One turning vector, and how many ticks it has turned
The counts run from 0 to 403.
[119 161 164 140 152 129 163 155 179  98 134 134 118 117 146 101 130 125
 105 124 164 136 139 129 112  63 112  81  99 116 141 166  82 117 137 108
 113  75] : 319
[136 174 117 118 114 165 142  98 146 152 100 109  82 138 146 133 162 168
 100 104 132  94 149 149 146 100 109 124  87 146 102  90 149  98 128 125
  86  95] : 351
[118 123 117 115 110 120 123 134 131 159 106 114  89 120 161 112 141 126
  81 135 114  71 184 133 137  94 123  88 108 118  85 195 134  96 170 134
 117 132] : 29
[106 160 111  80 152 141 149 114 119 139  98  88  98 154 129 125 112 199
 127 128 141 160 172 132  97 135 123 150 174 124 126  74 108 158  92  99
 126  87] : 176
[115 177  86 131 151 176 130  97 126 161 131 117 157 166 152 113 140 172
 121 114 112 143 101 149 141 141 155 141 121  75 134 124 148 157 109 107
 125  69] : 181
[161 175 102 110 143 154 151 151 170 142 123 145 177 150 171 128 165 107
 133  80 104 125 137 106 161 117 110 109 118 101 141 136 134 182 110  95
 151  62] : 313
[132  89 125 191  88 134 140 115  81 163 124 107  74 136 108 120 147 108
  70 122 163 120 150 170 143 131 110 120 118 142 115 139 131 102 126 130
 127 131] : 193
[112 148 176  94 127 147 143 128 130  95 157 151 116 136 121 159 101 146
 130 142 148 122 131 102  83  98  94 100 144 123  65  94 103 121  92 114
  99 119] : 392
[ 98 152  99 141 179 109 124 138 134 100  97 115 110 124  67  83 113 175
 178 151 142 151  89 164 150 164 169 165 109 119 135 115 112 117 101 150
 117 142] : 9
[113 101 120  98 146 111 104 113  98 109 122 110 139 188  77 114 177 152
 166 152 127 116  98 150 147 127 134 146  96  92 126  80  94 117 105 170
 161 123] : 4
[120  95 140 138 113 105 113 102 100 149 159 142 176 116 116 156 136 118
 113 108 129 155 137 119 175 151 101 134 171 125 132 160 163 151 117 108
 191 103] : 371
[138 113 135 113 161 136 136 153 132  98 104 141 139 119 128 140  86 139
 179 199 103 114  79 136 113 117 153 154 160 127 165 116 136 105 120 178
 172 159] : 73
[129 164 118 162 120 111 131 112 175 139 139 130 151 121 133 137 113  52
 105 142 160 103  95 118 128 171 140 119  93 153 144 145 109 159 152 143
 102 167] : 57
[147 163 181 121 111 137 133 104 157  89 152 114 144 111 156 143  85 114
  97 188 127  86  92 104 101 134  77 124 120 119 150 155 106 136  85 141
 143 131] : 64
[173 131 165 165 112 164 110 129 128 113 176 141 154 141 164 118 128  91
 132 121 124 124  94 126 164  87 104 116 147 144 149 136  92  82 143  89
 126  69] : 155
[114  97 161 115  79 117 114 118 103 124 130 125 113 117 118 172 143 119
  97  96 110 115 177 138 135 120  58 108 167 144 110 159 153 117  99 101
 164 132] : 202
[174  86 113 158 101 153 138 152 114 156 111 123 212 190  88 131 145  89
 115  97 132 108 118 129 133  95 150 127 111 113 157  83 129 145 163 115
 118 141] : 89
[151  85 126 110  96 139  68 120  85 156 149 159 128 118 117 113 157 126
 154 159 103  95  89 125 103 142 135 121 104 123  84 112 123 117 130 187
 178 161] : 295
[ 97 138 125 106 152 104 128 129 165 141 137 173 185 109 119 150 118  94
 140 120 153 142 126 100  89 126 185 121 132 145 118 106 143 146 171 146
  81 155] : 216
[ 69  84 145 124 166 147 110  96 154  89 125 144 116 109  70 107 136 131
 141 161 117 175 151 128 109 144 137  99 151 173 143 137 157  93 102 165
 112 153] : 110
[139 126 166 131 101 120 127 128 105 100 129 114 149 176 152 161  74 128
 135 126  91  89 148 114 145 108  79 140 193 123 118  93  97 100 109  94
  87 139] : 165
[139 162 177 152 130 150 117 110 133 118 155 120 151 110 155  90 146 105
  98 109 153 169 118  91  91 143 105 118 106 167 159 116  92 168 123  94
 122  74] : 54
[156 120 161 132 111  94 155 141  55 153 139 134 129  96 153 142  91 142
 106 150 123  96 125 124 116 153  99 139 189 129  82 117 127 137 137 132
 154 105] : 298
[ 91 135 115 143  80 179  79  84 116 174 170 150 128 121 136 139 129 129
 136 111 113 168 122 132  97 147 159 125 176 150 113 105 143 155 103  95
 117 116] : 117
[128 130 117 138 132 131 135 110 129 133 112 104 149 154 157 168  87 120
 124 161 108 107 126 117 173 143  82 147 173 103 146 145 123 172  95  98
 164  75] : 239
[125 128  90 109 146 138  91 161 125 146  94 134  71 117 135 122 144 164
 169 135 123 118 110 158 165 117 167 154 138 153 131 103 125 100 159 149
 169  90] : 77
[113 147 137 154 146  77 159 143 101 153 136 124 101 124 122 107 116 112
 111 134 209 115 113 123 116 146 139 133  94 136  86 106  69 127 168 146
  79 118] : 225
[ 92 146 106 123 145 134  59  79 116 150 149 123 123  96 179  78 126 155
 117 128  89 170 132 109 109 141 161 135 147 134 138 189 138 102 124 113
 116  73] : 113
[115 157 138 174 152 117 164 147 162 131 166 158  97  78 143 107 125 133
 155 104 172 153  93 147 140 111 153 111 139 151 180 153 109 111 129 116
 120  72] : 150
[123 135 103 124 162 115 147 129  84 158 140 109  72 167 130 135 130 147
 183 128 143 130 118 127 148 174 129 151 146 116  76  82  70 136 119 132
 128  90] : 399
[ 83 106 112  87 150  67 126 110 131 115 114  83  94 123 115  79 147 144
 108 128 136 131 206 123 141 143 133 132 124 101 149 175  85 117 124 134
 141 113] : 103
[ 76  93 165 110 186 152 135 131 115  93  94 118 140 157  83 139  92 140
 126 142 155 150  75 129 101 128 103 122 127 140 106 110 103 165 103 117
 158  96] : 402
[165 168 157 138  96 134 151 123 153 133 197 151 146  97 153 136 129 123
 140 120 121 147 157  85 118 125 114 121 179 160 129 113 135 110 113  93
  97 103] : 382
[117 137 129 139 171 108 167 140 172 132 110 115 122 142 138  93 140  89
 109 143 167  97 144 129 144  87 149  96  84 120 131 174  87  96 175 136
 106  89] : 320
[118 128 115 187 133 136 138 109 103 152 109 114 128 111 133  77 127 131
  52 140 163 123 113 166 141 139 160 108  66 113 120 170 148 108 153 141
 102 123] : 188
[ 94 120 150 150 124  77 166 123  96 130 141 114 111  89 101 165 103 156
 104 114 179 125 130 158 125 158 128 125 158 105 109 169 154 136  91 104
 167 116] : 366
[140 117  89 149  88  71 119 140 106 152 136 130  86  90 133 120 136 119
 131 101 102 101 156 142 169 189 138 143 129 111 141 178 134 118 129 149
 147 193] : 199
[131 133 128 151 140 137 128 141 162 128 168 140 156 168 137 134 156  73
 162 121 127 119 114 143 131 114 149  91 100  57 163 159  74 144 119 129
 134 133] : 322
[ 91 146 132 101 177 110 143 130 113 115 123 142 161 174 141 182  94 126
 164 133 113  94  76 122 143 141 118 129 139  85  66 134 128 149 103 123
 116 107] : 397
[ 91 122 111 111 167 113  94 109 153  72 127 136 157 142 114 111 139 131
 145 148  78 120 136 124 170 126 147 119  97  98 142 186 143  98 105 147
 123 155] : 105
[120 127 132  99 171 114 110 139 126  89 119 146 152 167 129 118  99 129
 200 161  99  88  64 117 100 142 143 120  86  96  84 122 115 140 126 157
 120 139] : 396
[179 139 125 127 124  94 152 158 120 131 102 129 148 119 139 106 111 126
 135 146 112  87 117 104  88 169 139 137  84 103 104 110 139 179 128 184
 171 180] : 131
[150 114 167 123  93 128 146 124  60 137 152 146 150 121 161 155  81 129
 111 155  98 107  91 120 129 124  89 132 167 125  63 123 155 119 110 117
 146 111] : 297
[137 105 109  98  86 108  82 129  81 187 145 138  82  98 148 116 161 115
 131 140 139  78 132 139 125 144 132 138 119 136  82 136  96 111 149 180
 157 144] : 294
[102  87 160 119 119 114  76 112  85 136 116  86  88 144 155 114 102 145
 123 118 122 160 158 132 129 133 100 158 185 151 159 108  72 116 112  96
 158  90] : 335
[120 114 129  95  97 186  79 104 147 141  93 107 166 152 124 138 128 134
  87 111 104 151 148 120  87 121 115 139 164 160 156  80 135 158 115 108
 140 123] : 344
